One vector is turned by the same rotation once a step. Each row is the vector after some number of steps, and that number follows the row.
The counts run from 0 to 453.
[ 87 143 104 116 107 150 128 104 113 157 144 144 133  93  78 133  96 132
 188 158 142  95 123 142 141 102 142  63 169 158 141 130 120 155 131 103
  70 121 115  87 142 106 115 102  91 147 131 117 103 102 144 123 142 143
  75 135  96 131 151 125 172 146  54 158 105 126 126 123 139 115 153 115
 119 146 118 114 161]	195
[ 92 113 125 119 114 134 160  74 166 164 125 123 161  84  91 130 104 137
 194 148 135 112 120 123 144 117 132  75 154 143 135 136 125 141 140 103
  85 112 125  54 118 127 115 121  84 171 105 119 123 134 145 112 146 122
  67 108 112 120 146 156 150 122  73 151 111 154 122 136 171 138 142  98
 115 145 144 109 145]	224
[ 95 119 109  97  89 142 132 132 150 171 107 135 139  77  56 115 100 128
 179 132 143  91 147 132 128 133 134  86 153 155 103 124 120 167 155 108
  75 125 108  74 136 110 100 111  96 118 121 138 102 128 131 129 116 115
  71 129  87 116 136 146 145 167  70 163 105 110 135 132 136 141 149 115
 127 134 136  96 141]	174
[ 89 130 104 107  91 138 139 138 126 174 125 154 128  49  76 126 110 173
 175 147 158  97 149 142 142 125 155 111 147 154  89 141 115 129 158  97
  64 139 129  59 104 123 100 132 103 141 115 110 105 111 142 107 117 105
  85 153  83 109 144 141 139 141  90 137  92 119 123 145 130 135 157 133
 112 134 129 116 147]	149
[ 86 127 116  87 103 122 134 130 139 166 125 129 136  85  64 114  84 152
 200 146 140  98 156 132 129 124 136 112 157 167 102 135 137 144 156 123
  79 143 124  73 123 119  98 113 107 131 144 107  88 117 129 128 124 116
  71 139  81 135 128 148 149 153  60 156  97 113 147 139 135 127 141 103
 125 120 115 102 128]	322
[100 113 110 104  75 146 133 104 142 169 140 127 132  81  87 141 134 145
 159 142 148  97 126 120 147  94 133  79 159 136  83 141 134 140 156 112
  60 135 140  61  99 126 132 103 101 144 103 115 118  97 153 104 148 115
  79 133 122  99 119 155 130 146  74 167 125 126  89 146 157 151 164  98
 139 136 129 121 150]	424
[113 120 125 104 112 142 153  79 164 176 147 142 126  87  76 128 111 134
 195 156 133  89 102 152 140  87 119  80 141 123 125 144 128 154 134  92
  63 125 124  84 138 128 125 109 109 142  96 142 132 113 158 120 143 138
  84 150 106 110 151 125 149 141  62 153  98 146 122 145 146 128 166 110
 138 141 148 125 162]	402
[100 117 127  98 112 121 135  81 158 163 155 116 137 101  78 134  97 133
 192 156 130 100 109 131 147  86 119  82 155 139 107 140 151 129 147 121
  68 133 139  71 119 135 124 103 113 152 127 103 105 105 148 121 164 143
  75 140 112 132 119 154 142 129  52 159 119 124 123 153 154 128 164  87
 143 123 121 126 148]	256
[ 86 142 112 120  89 141 121 107 134 162 143 121 137  94  90 139  98 127
 168 143 142 102 128 132 144 109 149  59 179 153 124 134 138 146 135 108
  72 122 124  67 125 105 131 102  81 132 137 108  91 105 141 114 141 128
  60 121 111 109 142 146 160 145  60 163 122 137 117 122 154 130 145  84
 131 137 116 103 136]	46
[ 80 121 122 100 110 144 152 131 140 172 127 149 134  56  82 114  95 172
 212 155 131 102 147 141 143 119 136 101 138 153 112 133 110 140 141 108
  64 146 130  84 121 124  91 130 106 154 118 117 114 121 151 117 121 108
  89 146  82 116 144 137 159 119  76 135  91 133 139 149 142 110 157 138
  99 139 141 120 143]	157
[106 108 108  98  80 148 143 111 139 168 141 120 134  87  87 133 126 149
 175 141 138 103 116 120 156  84 129  76 159 129  99 134 132 150 151  98
  56 136 152  71 101 118 138  97 110 144 103 120 119  93 157 105 141 123
  89 132 124  95 121 150 146 136  70 163 128 119 101 138 150 141 172  89
 135 137 122 121 160]	422
[ 93 140 107 129  80 153 135 115 122 166 134 140 138  72  83 141 118 142
 158 146 156 105 130 132 148 110 156  71 169 146 113 146 116 155 148  90
  66 124 120  69 114 103 131 114  84 132 118 120 109  98 148 103 125 114
  68 129 110  93 156 133 162 148  79 160 112 136  99 118 142 134 153 106
 120 139 123 105 143]	207
[ 82 137 125 125 103 139 118  93 139 160 149 139 137  96  86 140  99 110
 176 148 134  98 125 134 143 109 143  59 173 158 126 128 130 144 129 124
  66 115 115  75 138 124 115 111  83 147 137 104  97 112 145 119 157 135
  54 138 106 128 136 142 153 137  58 163 119 135 123 137 159 120 155 110
 117 145 128 114 143]	39
[105 118 100 112  91 146 137 127 106 166 120 140 148  83  86 120 101 143
 185 128 151 111 125 128 149 102 156  73 172 150 132 113 115 159 145  77
  59 121 131  75 123 102 121 111 102 149 114 116 108 114 146 117 121 127
  74 127 102 108 146 137 164 145  76 150 118 103 133 120 132 134 167 122
 103 158 110 106 164]	357
[ 96 135 103 127  79 157 140 116 122 167 136 139 137  72  87 135 117 151
 164 143 151 103 128 134 150 109 150  72 162 137 121 147 114 160 143  86
  60 128 125  75 116 100 137 115  88 134 115 125 112 102 152 103 123 113
  76 130 114  85 160 130 170 139  77 155 115 144 103 121 145 132 160 106
 115 141 125 109 148]	208
[110 112 137 107 111 127 138  76 173 168 153 131 126  87  73 132 102 127
 189 150 127  93 102 146 146  90 117  77 141 124 108 135 141 132 138 108
  62 128 136  70 123 147 126 112 113 149 113 121 116 112 153 116 157 139
  81 153 113 116 130 138 138 128  68 153 110 135 126 163 152 128 175 103
 131 130 144 133 152]	249
[ 86 123 117 122  99 136 154 103 142 163 118 150 151  53  58 133 107 153
 177 154 141  92 152 132 145 135 133  97 143 157 101 150 108 149 155 111
  72 139 109  64 125 135 109 143 104 147 122 119 122 120 139 113 127 104
  75 144  87 125 153 136 151 142  82 148  90 152 121 148 147 123 145 133
 102 119 143 116 139]	0
[116 119 115  91 112 128 152 114 157 184 142 120 128  93  98 123  96 145
 193 146 148 109  96 144 151  92 153 105 146 124 116 144 138 138 145  77
  70 117 146  46  93 111 129 106  89 140  94 127 111 119 140 113 123 125
  87 131 104  92 139 147 145 140  70 145 103 121 128 126 135 148 156  87
 147 146 122 114 155]	80
[103 123 112 127  74 133 133  97 140 161 134 119 147  85  72 135 102 135
 158 126 149 104 128 123 142 110 143  63 175 137 112 141 140 152 149  90
  73 129 123  58 116 120 147 114  98 128 129 115 106 104 141 109 136 119
  60 123 126 100 144 148 151 151  71 164 126 144 110 134 159 142 150  84
 126 130 119 102 130]	51
[ 99 119 106  97  88 145 137 143 149 172 110 138 129  77  60 113  96 137
 186 135 140  87 138 144 129 120 132  84 148 146 112 116 113 178 143 100
  67 130 118  84 140 104 109 109 104 113 115 152 105 121 139 128 109 117
  82 138  90 102 142 133 157 156  66 157 100 118 139 134 130 128 158 119
 128 145 136 101 146]	176
[ 83 132 117 132  86 148 134 118 133 174 131 155 130  58  90 127 113 152
 174 137 150 106 134 146 138 120 156  67 160 145 120 136 111 134 135  88
  62 128 118  79 127 121 111 124  81 139 118 121 106 116 160 103 126 109
  68 140 101  97 167 126 152 131  87 140 111 142 117 139 155 126 161 129
 101 148 145 112 137]	368
[107 104 100 102 106 125 135 106 132 166 132 134 125  77  83 119  96 189
 198 148 151  65 135 141 128  96 124  88 148 152 125 119 140 145 142  96
  81 150 139  68 124 145 123 119 129 158 114 123 136 101 134 123 143 136
 104 153 103 127 131 146 133 142  67 146  91 145 137 172 145 122 150 131
 119 156 119 133 165]	126
[116 111 120 101 123 123 163  84 155 175 136 116 149 101  93 122  91 142
 199 147 143 112  96 130 148  91 143  95 150 132 133 139 142 139 145  81
  81 112 143  42 103 122 131 112  99 159  99 118 122 125 138 120 138 134
  80 122 108 115 141 152 148 134  72 148 107 132 136 131 148 147 147  89
 136 143 119 116 156]	75
[104 121 115 107  96 155 139 139 149 175 119 138 136  86  69 124  98 112
 180 140 133  94 117 141 150 110 147  82 143 137 113 122 105 184 138  97
  55 115 122  70 128 106 122 114  90 125 105 146 115 125 139 124 112 119
  73 141  98  92 136 133 165 149  68 156 105 112 134 120 131 128 165 121
 123 152 133 109 156]	22
[100 122 103 114  98 138 129 106 106 162 121 146 159  93  82 124 104 133
 182 136 156 105 135 122 140 109 152  77 179 166 130 120 120 156 149  97
  71 110 117  64 130 118 107 114  97 160 117 104 110 121 134 126 137 127
  59 128  97 138 138 143 153 158  71 162 113 100 132 127 141 136 156 122
 107 152 111 105 162]	353
[107  98 103 109  94 128 137 104 148 172 133 124 134  80  86 131 114 174
 174 142 148  73 133 121 138  95 128  90 145 141  99 136 143 155 153 104
  73 148 143  59 101 153 140 121 121 150 106 121 144  93 139 113 146 118
  87 147 122 105 120 154 130 143  73 160 105 156 108 169 162 136 151 116
 127 139 122 134 151]	275
[ 80 126 123 119 105 140 151  96 148 167 129 136 141  73  89 117  98 154
 208 140 129 113 127 142 140 116 133  65 160 144 142 132 118 137 129  93
  74 134 127  84 132 112 106 116  91 154 126 117 109 124 163 109 133 122
  73 121 100 111 168 134 167 116  72 137 109 152 133 140 165 119 153 112
 104 145 145 106 135]	376
[104 112 106 111 116 137 133  98 114 166 124 153 152  93  76 122 104 140
 197 145 148  88 140 123 134 103 138  80 166 164 134 121 124 167 146 107
  73 119 113  73 143 140 107 123 112 163 117 110 129 116 136 133 145 130
  62 142  96 147 138 142 152 160  63 161 102 122 139 144 148 123 151 141
 101 156 120 117 164]	346
[ 91 131 102 124  76 146 124 127 115 171 128 152 138  72  84 132 114 142
 163 129 163 107 136 136 140 116 166  69 173 151 118 129 114 147 147  88
  62 119 117  67 120 111 113 116  82 134 114 115  98 114 143 108 123 113
  63 136 101 102 156 135 148 154  87 150 114 115 117 124 140 140 161 124
 110 151 126 102 150]	361
[ 94 133 119 122 116 131 144  85 154 174 149 128 130  89 105 135 100 157
 189 162 151  89 114 146 135 104 145  87 149 141 139 151 140 140 130  93
  87 122 128  54 115 130 129 118  80 152 107 125 125 115 140 112 141 129
  73 133 104 107 160 142 153 134  64 150  95 182 121 143 164 132 134 107
 132 151 135 123 144]	66
[ 90 112 106 106 112 124 128  98 139 171 134 128 133  85 103 132 109 172
 188 160 155  75 137 127 132 104 141  96 149 166 115 130 143 133 142 116
  82 130 137  42 103 150 116 123  99 170 107 114 132 109 125 119 153 125
  83 136 103 132 117 168 124 141  69 153  97 153 120 165 164 138 132 120
 127 156 122 132 157]	283
[ 99 126 108  89  87 131 126 107 143 168 148 109 125  98  83 139 104 149
 173 153 147  95 128 120 139  94 136  93 164 145  90 147 156 138 154 117
  73 139 140  61 102 122 131  99 103 132 128 109 101  92 135 116 145 124
  75 133 113 112 116 156 137 154  57 173 118 128 103 141 152 143 149  77
 157 124 110 113 141]	264
[107 117 121  97 117 139 147  69 146 163 151 131 145 104  80 135 115 125
 195 158 136 103 104 125 149  84 120  80 157 140 122 141 137 144 145 111
  69 118 131  74 127 128 119 101 106 162 107 113 121 111 153 123 163 143
  79 132 109 133 133 142 146 140  57 163 113 120 118 139 149 135 165  93
 139 132 129 126 169]	410
[100 127 105 114 101 143 141  88 111 154 137 132 157  93  70 128  98 132
 190 142 140 106 120 126 150  97 135  60 174 152 139 124 120 159 139  90
  68 120 123  82 138 108 125 109 111 156 127 107 111 102 147 123 141 141
  74 126 108 129 144 132 172 144  59 160 119 119 131 123 138 122 161 105
 109 141 111 112 167]	197
[ 76 127 118 105 106 140 140 133 140 175 129 155 129  54  83 121 104 169
 202 155 137  99 152 143 141 122 143 109 139 159 106 138 112 131 146 115
  66 142 125  78 118 127  85 132  97 151 120 117 110 122 148 112 124 106
  85 150  79 117 148 138 149 125  79 138  90 135 131 150 144 116 152 142
 103 135 144 117 142]	156
